Named moves (each a turn or a mirror), then the moves between two rows, first move first; the first pair answered
Z527 (before -> after):
[-3.174 4.069 -1.259 0.497 0.509 -0.559 -2.036 1.156 2.756 -0.257]  ->  [-3.500 1.724 -1.176 -1.731 -1.030 0.043 -1.730 -1.974 3.609 -2.826]
[-0.521 -0.727 -2.083 0.103 0.727 1.260 -0.428 -2.299 0.796 1.611]  ->  [-0.848 0.204 -1.962 0.599 1.157 1.470 -0.377 -1.598 0.626 2.019]
[0.805 0.305 -1.082 -1.722 0.716 -0.844 0.624 -0.440 -0.082 -0.550]  ->  [1.235 0.768 -1.144 -0.849 1.232 -0.806 0.673 0.100 -0.275 -0.047]
[-0.303 3.316 -0.390 -1.644 1.396 1.205 -2.447 -0.318 3.163 2.342]  ->  [-0.400 1.491 0.151 -3.117 0.268 1.198 -2.621 -2.408 3.384 1.026]
Z980 (before -> after):
[4.057 1.971 1.447 3.509 -0.400 -0.758 2.807 -0.219 -0.639 0.299]  ->  [3.174 3.695 1.298 3.484 0.408 -0.380 2.031 1.389 -0.291 1.257]
[-1.298 -0.383 0.150 -0.453 -2.292 1.519 -2.697 0.762 0.474 -1.711]  ->  [0.020 -1.511 0.332 0.196 -2.781 1.752 -1.312 -0.495 0.104 -2.452]
[0.794 -2.226 1.133 2.905 -1.467 -3.331 -1.203 -1.938 0.563 -2.608]  ->  [1.614 -2.136 0.451 4.044 -0.497 -3.491 -0.773 -1.170 0.031 -1.404]
Z229 (before -> after):
[1.775 0.645 -1.075 2.699 0.943 -1.370 2.526 -0.939 -0.100 1.221]  ->  [-0.175 3.110 -0.821 1.381 -0.977 -2.212 0.495 -1.801 2.153 -0.678]
[-1.750 1.512 -2.000 -0.473 -0.629 -0.090 -1.290 -1.621 2.190 -0.410]  ->  [-2.062 -0.378 -0.789 -2.625 -1.443 1.057 -2.199 0.344 0.672 -1.428]
[-0.036 2.474 0.587 -1.906 -2.836 0.503 -3.245 2.399 1.283 -3.461]  ->  [2.301 -1.004 0.873 -2.070 -1.708 2.021 -1.772 4.818 -1.664 -1.875]
[1.839 1.975 1.946 1.562 -1.214 -2.313 2.096 0.789 -1.417 -2.609]  ->  [1.751 1.964 2.200 1.128 -1.256 -2.197 1.500 1.306 -0.926 -3.021]

(2 to 3 moves a pair)
[-0.049 -3.618 0.776 -2.656 -0.165 0.749 -0.232 -0.309 -0.999 -1.551]  ->  [-1.635 1.846 -0.629 0.543 1.705 -0.128 -1.515 2.596 0.279 1.308] : Z527 then Z229 then Z980
[-4.717 -0.834 -0.395 -4.750 -2.452 2.619 -3.679 2.413 0.260 -0.319]  ->  [-3.559 2.393 -0.993 -0.647 -0.392 1.254 -2.586 6.169 -1.671 2.858] : Z980 then Z527
[-1.628 4.846 0.428 0.627 -0.872 -2.925 -1.813 1.988 0.716 -1.512]  ->  [1.039 0.296 1.341 0.167 -2.852 -3.475 0.901 -2.665 0.402 -4.109] : Z980 then Z980 then Z980
[-2.111 0.679 -0.764 -1.156 -1.384 0.860 0.388 -3.624 3.187 -2.873]  ->  [-0.536 -1.453 0.519 -1.759 -2.195 0.731 0.724 -3.193 2.264 -3.544] : Z980 then Z229
[0.363 -2.216 -0.475 -2.325 -2.449 0.750 2.166 0.735 -1.129 -0.023]  ->  [0.035 -1.358 -1.416 -1.210 -2.667 0.251 3.188 -1.497 -0.053 -0.378] : Z527 then Z229 then Z527
[3.897 1.107 0.218 3.552 -0.375 -2.844 2.288 1.112 -1.608 1.547]  ->  [3.730 -0.026 -0.639 3.149 -1.031 -2.850 2.939 -2.387 -0.746 0.050] : Z527 then Z229 then Z980
[-3.053 1.543 -1.678 -1.491 1.416 1.730 -3.178 2.705 1.481 1.906]  ->  [0.055 -4.309 -2.053 -2.464 1.465 3.013 -0.006 0.170 -0.508 2.155] : Z229 then Z527 then Z229
[-0.177 -3.706 0.256 -2.493 -1.025 1.739 1.776 -4.140 -0.945 -3.285]  ->  [1.416 -2.220 -1.559 1.695 1.836 1.579 4.365 -3.568 -1.826 0.627] : Z229 then Z229 then Z980
[0.865 1.393 -0.523 0.391 -1.461 -1.108 1.271 -2.167 1.480 -1.398]  ->  [1.406 2.287 0.234 1.404 -0.370 -1.635 0.914 1.150 -0.259 0.417] : Z229 then Z980 then Z527
[0.656 -0.803 2.401 -5.122 0.911 1.153 -2.535 4.384 -1.830 0.783]  ->  [-0.068 4.755 -1.929 0.810 4.111 -0.223 -0.311 1.071 0.266 4.273] : Z229 then Z229 then Z980
[-0.017 4.399 1.370 3.070 -0.942 -2.451 -0.039 2.890 -0.724 -0.311]  ->  [-1.091 1.232 2.554 -1.298 -3.359 -1.820 -1.436 -0.981 1.247 -4.202] : Z980 then Z527
[-1.929 0.821 -0.078 -1.573 1.888 1.764 -1.140 4.016 1.018 3.298]  ->  [-1.845 2.130 -1.220 0.409 2.500 1.120 0.414 2.361 1.575 4.468] : Z229 then Z229
[-1.501 3.502 3.394 -2.713 -1.045 -1.014 -1.262 4.647 -1.116 1.117]  ->  [0.884 3.247 1.089 0.918 1.684 -0.609 2.420 3.140 -2.665 4.372] : Z229 then Z229
[0.293 5.407 1.695 3.292 -0.640 -3.061 -1.124 3.691 1.242 -0.061]  ->  [0.763 2.237 3.356 0.131 -3.258 -3.262 -0.806 -0.553 2.166 -4.742] : Z980 then Z980 then Z980
[-0.894 -0.427 1.125 -1.428 -1.363 -0.368 -0.930 -1.614 0.950 -1.843]  ->  [1.188 0.321 0.107 2.633 0.789 -1.336 1.821 0.012 -0.968 1.085] : Z980 then Z980 then Z527
[-1.183 1.725 -0.969 4.137 0.968 -0.352 2.261 1.090 -0.096 2.009]  ->  [-3.709 2.969 0.165 1.898 -1.047 -0.696 -0.069 -0.283 2.154 -1.355] : Z229 then Z980
[-3.450 1.290 0.474 -4.630 0.859 2.277 -3.128 2.628 0.975 -1.082]  ->  [2.155 -3.132 -1.972 0.053 3.612 2.163 3.800 -0.485 -1.976 2.564] : Z980 then Z229 then Z229
[2.449 -2.797 -1.914 -0.397 3.936 1.236 2.019 3.373 -3.678 3.522]  ->  [0.317 -5.866 -0.859 -5.184 1.413 2.663 0.006 -0.688 -1.162 -0.734] : Z980 then Z527
[-1.212 3.248 -2.529 2.765 1.755 -0.614 0.465 -0.532 2.331 1.602]  ->  [-1.479 -1.583 -0.385 -2.887 -1.540 0.751 -1.561 -2.937 2.631 -2.824] : Z527 then Z229
[0.180 -0.212 0.506 -0.324 -2.882 1.788 0.750 -4.939 2.458 -3.172]  ->  [3.433 -4.300 0.580 -0.279 -1.135 3.675 2.936 -1.662 -1.981 0.338] : Z229 then Z229 then Z980
[1.779 2.677 0.037 3.121 1.609 -0.746 0.641 5.271 -2.184 3.992]  ->  [0.839 -2.046 0.524 -2.035 -3.285 -0.077 0.378 -5.500 2.340 -4.023] : Z229 then Z527
[-2.634 1.654 -1.749 -0.691 1.422 2.002 -1.414 2.661 1.023 2.225]  ->  [-0.966 2.273 -2.076 1.034 2.147 1.591 -0.178 2.971 0.066 3.573] : Z527 then Z980 then Z527
[-0.115 -1.369 -0.139 0.180 3.961 -0.575 1.993 0.062 -0.307 4.007]  ->  [-0.958 0.632 -0.523 0.962 3.689 -1.386 2.050 -1.489 1.149 3.488] : Z527 then Z229 then Z527
[-3.466 0.367 1.227 -4.278 0.018 1.550 -3.922 1.674 1.973 -1.691]  ->  [-1.241 2.618 0.534 0.217 2.580 0.463 -2.077 5.889 -0.857 2.476] : Z980 then Z527 then Z229
[1.243 -3.433 -0.441 -0.445 0.300 0.703 3.374 -1.788 -1.116 0.726]  ->  [-0.303 0.806 -0.705 1.240 2.371 0.784 1.457 2.587 -1.425 3.528] : Z527 then Z980
[-1.067 3.112 0.060 1.781 0.345 -2.086 -1.317 2.716 -0.468 0.223]  ->  [0.482 2.058 -0.276 3.488 1.048 -2.586 0.356 2.487 -1.505 1.341] : Z527 then Z980 then Z527
[3.851 -0.625 0.238 3.076 0.945 -0.831 2.526 3.333 -2.723 2.098]  ->  [-0.882 2.902 2.724 -0.976 -2.635 -1.698 -3.206 2.614 0.809 -3.118] : Z229 then Z229 then Z229
[0.489 0.636 -0.851 0.558 1.352 -1.533 1.564 -2.339 1.582 0.277]  ->  [0.904 -0.072 -0.135 0.317 0.631 -2.020 1.586 -2.784 1.702 -0.906] : Z229 then Z980 then Z980
[-2.582 -0.859 -1.380 -1.254 0.919 0.478 -0.576 -3.674 2.675 -1.132]  ->  [-0.931 -4.213 -0.267 -2.954 1.024 2.182 -0.420 -0.848 0.127 -0.041] : Z229 then Z229
[-1.630 0.008 -0.007 1.812 0.961 2.447 0.760 -3.301 -0.355 1.747]  ->  [-1.650 -2.255 1.661 -1.736 -0.402 3.438 -1.304 -0.622 -0.683 0.500] : Z229 then Z229 then Z229
[0.265 -4.724 1.283 -3.421 -0.928 2.914 -0.650 -0.394 -0.781 1.747]  ->  [1.037 -2.570 0.386 -0.316 1.167 2.091 0.166 2.750 -1.636 4.725] : Z980 then Z527
